Each row has a name. Each question is about the rows just above it.

[-1.70 -5.85  7.86  2.75 -1.73  0.90  2.10 -3.80  6.53] = q_962
[ 0.00  6.10 -5.77 -4.40  0.71 -2.39 -4.19 -4.91 -4.50] = q_250
[ 3.38 -2.07  3.03 -2.57 -3.59  3.26  0.00 -4.17  7.84] = q_75
[-6.03 -3.00  4.06  5.62  3.14  0.00  6.84 -2.97 -2.47] = q_249
[ 2.78 -1.88  2.58 -2.42 -2.80  1.34 -3.43 -4.77  6.73] = q_733
[-2.43 -4.71  8.48 -2.42 -2.80  1.33 -3.43 -4.77  6.46] = q_665
[-2.78  2.05  0.00  0.00 -2.80  1.33 -3.44 -4.77 -6.50] = q_936
[ 2.78 -1.88  3.03 -2.57 -3.59  3.25  0.00 -4.77 -2.82] = q_597
After [ 7.86  2.75 -1.73  0.90], its row goes on with | [ 2.10 -3.80  6.53]
After [-2.42 -2.80  1.34 -3.43 -4.77], its row goes on with | [6.73]
Go on from [-2.80  1.33 -3.43 -4.77] to the end of its row. | [6.46]
Go on from [ 3.03 -2.57 -3.59  3.26  0.00] to the end of its row. | [-4.17  7.84]
The rest of the row after [-2.43 -4.71]: | [ 8.48 -2.42 -2.80  1.33 -3.43 -4.77  6.46]
The rest of the row after [ 2.78 -1.88  3.03 -2.57]: | [-3.59  3.25  0.00 -4.77 -2.82]
The rest of the row after [-4.19 -4.91]: | [-4.50]

[ 5.50 -3.74  5.96 -6.72 -8.72  5.67 -8.69 -0.34  4.72] = q_252
[ 9.33  2.37  6.93 -8.50 -8.70 -8.76 -1.31  1.71 -5.87] = q_734
[-0.53  2.89  3.15  9.09 -8.50 -7.82  6.86 -5.56 -5.87] = q_221
[-9.28  4.48  3.15  9.09 -8.51 -7.82  6.86  7.18 -3.60] = q_132
[ 9.33 -0.81 -3.23 -8.81 -8.72  5.67 -8.69 -0.33  4.72] = q_59
[ 3.70  2.37  6.92 -8.50 -8.70  1.27  3.84 -9.44 -5.14] = q_336
[-4.71 -6.73 -1.64  7.97  3.77  7.91 -3.67  5.24 -0.54] = q_234
After [-3.74  5.96 -6.72], its row goes on with | [-8.72  5.67 -8.69 -0.34  4.72]
Go on from [ 9.33 -0.81] to the end of its row. | [-3.23 -8.81 -8.72  5.67 -8.69 -0.33  4.72]
Go on from [-8.69 -0.33] to the end of its row. | [4.72]
After [-8.76 -1.31], its row goes on with | [ 1.71 -5.87]
After [-8.70  1.27  3.84 -9.44], its row goes on with | [-5.14]
After [ 2.37  6.92 -8.50 -8.70], its row goes on with | [ 1.27  3.84 -9.44 -5.14]
After [ 3.15  9.09 -8.51 -7.82  6.86], its row goes on with | [ 7.18 -3.60]

[ 6.95  7.29  6.90  6.17  5.12  3.74  2.02  0.38 -1.60 -3.34 -4.81 -6.04
 -6.85 -7.25  5.57  5.46  4.70  4.48  3.86 -1.73  0.09  1.91  3.80  5.18
  6.27  6.82  7.15  7.37  6.61  5.36  4.20  2.68  1.00 -0.62 -2.58 -4.28
 -5.48 -6.36 -7.02 -7.41 -6.95 -6.34 -5.37 -3.77 -2.33 -0.45  1.26  3.17
  4.61  5.86  6.81]  q_603
[ 6.37  6.00  5.19  4.23  3.25  1.85  0.72 -0.80 -2.28 -3.42 -4.62 -5.61
 -6.02 -6.33 -6.38 -6.21 -5.68 -4.62 -3.69 -2.53  6.88  6.05  1.60  2.70
  4.02  5.00  5.57  6.22  6.61  5.36  4.20  2.67  4.50  3.26  2.00  0.83
 -0.71 -2.08 -3.45 -4.36 -5.20 -6.12 -6.42 -6.51 -6.26 -5.71 -4.90 -3.99
 -2.89 -1.39  0.07]  q_987
[ 6.37  6.00  5.19  4.23  3.25  1.85  0.72 -0.80 -2.28 -3.42 -4.62 -5.61
 -6.02 -6.33 -6.38 -6.21 -5.68 -4.62 -3.69  5.12 -1.37  0.02  1.60  2.70
  4.02  5.00  5.57  6.22  6.61  6.34  5.96  5.37  4.50  3.26  2.00  0.83
 -0.71 -2.08 -3.45 -4.36 -5.20 -6.12 -6.42 -6.51 -6.26 -5.71 -4.90 -3.99
 -2.89 -1.39  0.07]  q_688
[ 7.98  8.07  8.09  8.26  8.28  8.18  8.25  8.01  7.90  7.47  7.27  6.98
  6.98  6.06  5.57  5.46  4.70  4.49  3.86  3.20  2.44  2.13  1.31  0.61
 -0.04 -0.51 -1.15 -1.99 -2.56 -3.05 -3.65 -4.19 -4.77 -5.24 -5.82 -6.42
 -6.57 -6.76 -7.46 -7.64 -7.93 -8.00 -8.24 -8.35 -8.44 -8.26 -8.17 -8.19
 -7.85 -7.82 -7.37]  q_760
[ 0.15 -1.69 -3.46 -5.16 -6.32 -7.17 -7.41 -7.46 -6.85 -5.76 -4.38  6.98
  6.98  6.06  5.58  4.33  5.76  6.67  7.44  7.51  6.89  6.05  4.99  2.70
  4.03  5.00  5.57  6.22 -5.45 -6.29 -7.22 -7.47 -7.34 -6.86 -5.64 -4.05
 -2.66 -0.84  1.08  2.95  4.65  5.96  6.84  7.42  7.20  7.17  6.07  4.92
  3.60  1.55 -0.33]  q_380
[-1.34  8.07  8.09  8.26  8.28  8.18  8.25  8.01  7.90  7.47  7.27  6.98
  6.98  6.06  5.57  5.46  4.70  4.49  3.86  3.20 -6.32  2.13  1.31  0.61
 -0.04 -0.51 -1.15 -2.00 -2.56 -3.05 -3.65 -4.19 -4.77 -5.24 -5.82 -6.42
 -6.57 -6.76 -7.46 -7.64 -7.93 -8.00 -8.24 -8.35 -8.44 -8.26 -8.17 -6.77
 -7.85 -7.82 -7.37]  q_67
The rest of the row after [-2.58 -4.28 -5.48 -6.36]: | [-7.02 -7.41 -6.95 -6.34 -5.37 -3.77 -2.33 -0.45  1.26  3.17  4.61  5.86
  6.81]
After [ 6.22 -5.45], its row goes on with | [-6.29 -7.22 -7.47 -7.34 -6.86 -5.64 -4.05 -2.66 -0.84  1.08  2.95  4.65
  5.96  6.84  7.42  7.20  7.17  6.07  4.92  3.60  1.55 -0.33]
After [-8.26 -8.17 -8.19 -7.85], its row goes on with | [-7.82 -7.37]
The rest of the row after [5.36 4.20 2.68]: | [ 1.00 -0.62 -2.58 -4.28 -5.48 -6.36 -7.02 -7.41 -6.95 -6.34 -5.37 -3.77
 -2.33 -0.45  1.26  3.17  4.61  5.86  6.81]
After [-3.34 -4.81 -6.04 -6.85], its row goes on with | [-7.25  5.57  5.46  4.70  4.48  3.86 -1.73  0.09  1.91  3.80  5.18  6.27
  6.82  7.15  7.37  6.61  5.36  4.20  2.68  1.00 -0.62 -2.58 -4.28 -5.48
 -6.36 -7.02 -7.41 -6.95 -6.34 -5.37 -3.77 -2.33 -0.45  1.26  3.17  4.61
  5.86  6.81]
The rest of the row after [-2.00 -2.56]: | [-3.05 -3.65 -4.19 -4.77 -5.24 -5.82 -6.42 -6.57 -6.76 -7.46 -7.64 -7.93
 -8.00 -8.24 -8.35 -8.44 -8.26 -8.17 -6.77 -7.85 -7.82 -7.37]
The rest of the row after [6.89 6.05]: | [ 4.99  2.70  4.03  5.00  5.57  6.22 -5.45 -6.29 -7.22 -7.47 -7.34 -6.86
 -5.64 -4.05 -2.66 -0.84  1.08  2.95  4.65  5.96  6.84  7.42  7.20  7.17
  6.07  4.92  3.60  1.55 -0.33]

[-8.65  6.10  5.68  5.82 -8.80 -5.39 -7.32] : q_807
[-8.65  6.10  5.68  5.82 -8.80 -5.39  8.99] : q_322
[-8.65  6.10  5.68  5.81 -8.80  2.69 -1.68] : q_612
After [ 5.68  5.81 -8.80  2.69], its row goes on with | [-1.68]
Whose row is [-8.65  6.10  5.68  5.82 -8.80 -5.39 -7.32]? | q_807

[-0.45 -3.78 -5.71 -0.04 -4.57  0.93 -0.65  2.48 -3.95 -2.72  6.97  6.16
  4.59] -> q_711
[-0.44 -3.78  6.38 -0.04 -4.57  0.92 -0.66  2.48  0.84  6.73 -6.19 -5.96
 -4.47] -> q_728
[-3.94 -0.99 -0.57 -1.08 -1.31 -0.47 -2.33 -2.29 -2.68 -2.71  6.97 -1.04
 -3.74] -> q_196
Go on from [ 0.93 -0.65] to the end of its row. | [ 2.48 -3.95 -2.72  6.97  6.16  4.59]
Go on from [-2.72  6.97] to the end of its row. | [6.16 4.59]
Go on from [-0.45 -3.78] to the end of its row. | [-5.71 -0.04 -4.57  0.93 -0.65  2.48 -3.95 -2.72  6.97  6.16  4.59]
After [-0.04 -4.57  0.93], its row goes on with | [-0.65  2.48 -3.95 -2.72  6.97  6.16  4.59]
The rest of the row after [-2.33 -2.29]: | [-2.68 -2.71  6.97 -1.04 -3.74]
After [-0.65  2.48], its row goes on with | [-3.95 -2.72  6.97  6.16  4.59]

[ 0.47 -7.16 -1.14 -2.93] -> q_833
[ 0.26 -7.16 -1.15 -2.93] -> q_180
[ 0.47 -7.15 -1.15 -2.93] -> q_967
[3.54 4.35 2.46 4.31] -> q_824
[0.47 1.30 3.46 2.30] -> q_520
[-7.43 -7.16 -0.95 -0.93] -> q_912
Go on from [-7.16 -0.95] to the end of its row. | [-0.93]
The rest of the row after [-7.43 -7.16]: | [-0.95 -0.93]
The rest of the row after [0.47 1.30]: | [3.46 2.30]
After [-7.16 -1.15], its row goes on with | [-2.93]
Go on from [ 0.47 -7.15] to the end of its row. | [-1.15 -2.93]
The rest of the row after [-7.16 -1.14]: | [-2.93]
The rest of the row after [ 0.26 -7.16 -1.15]: | [-2.93]

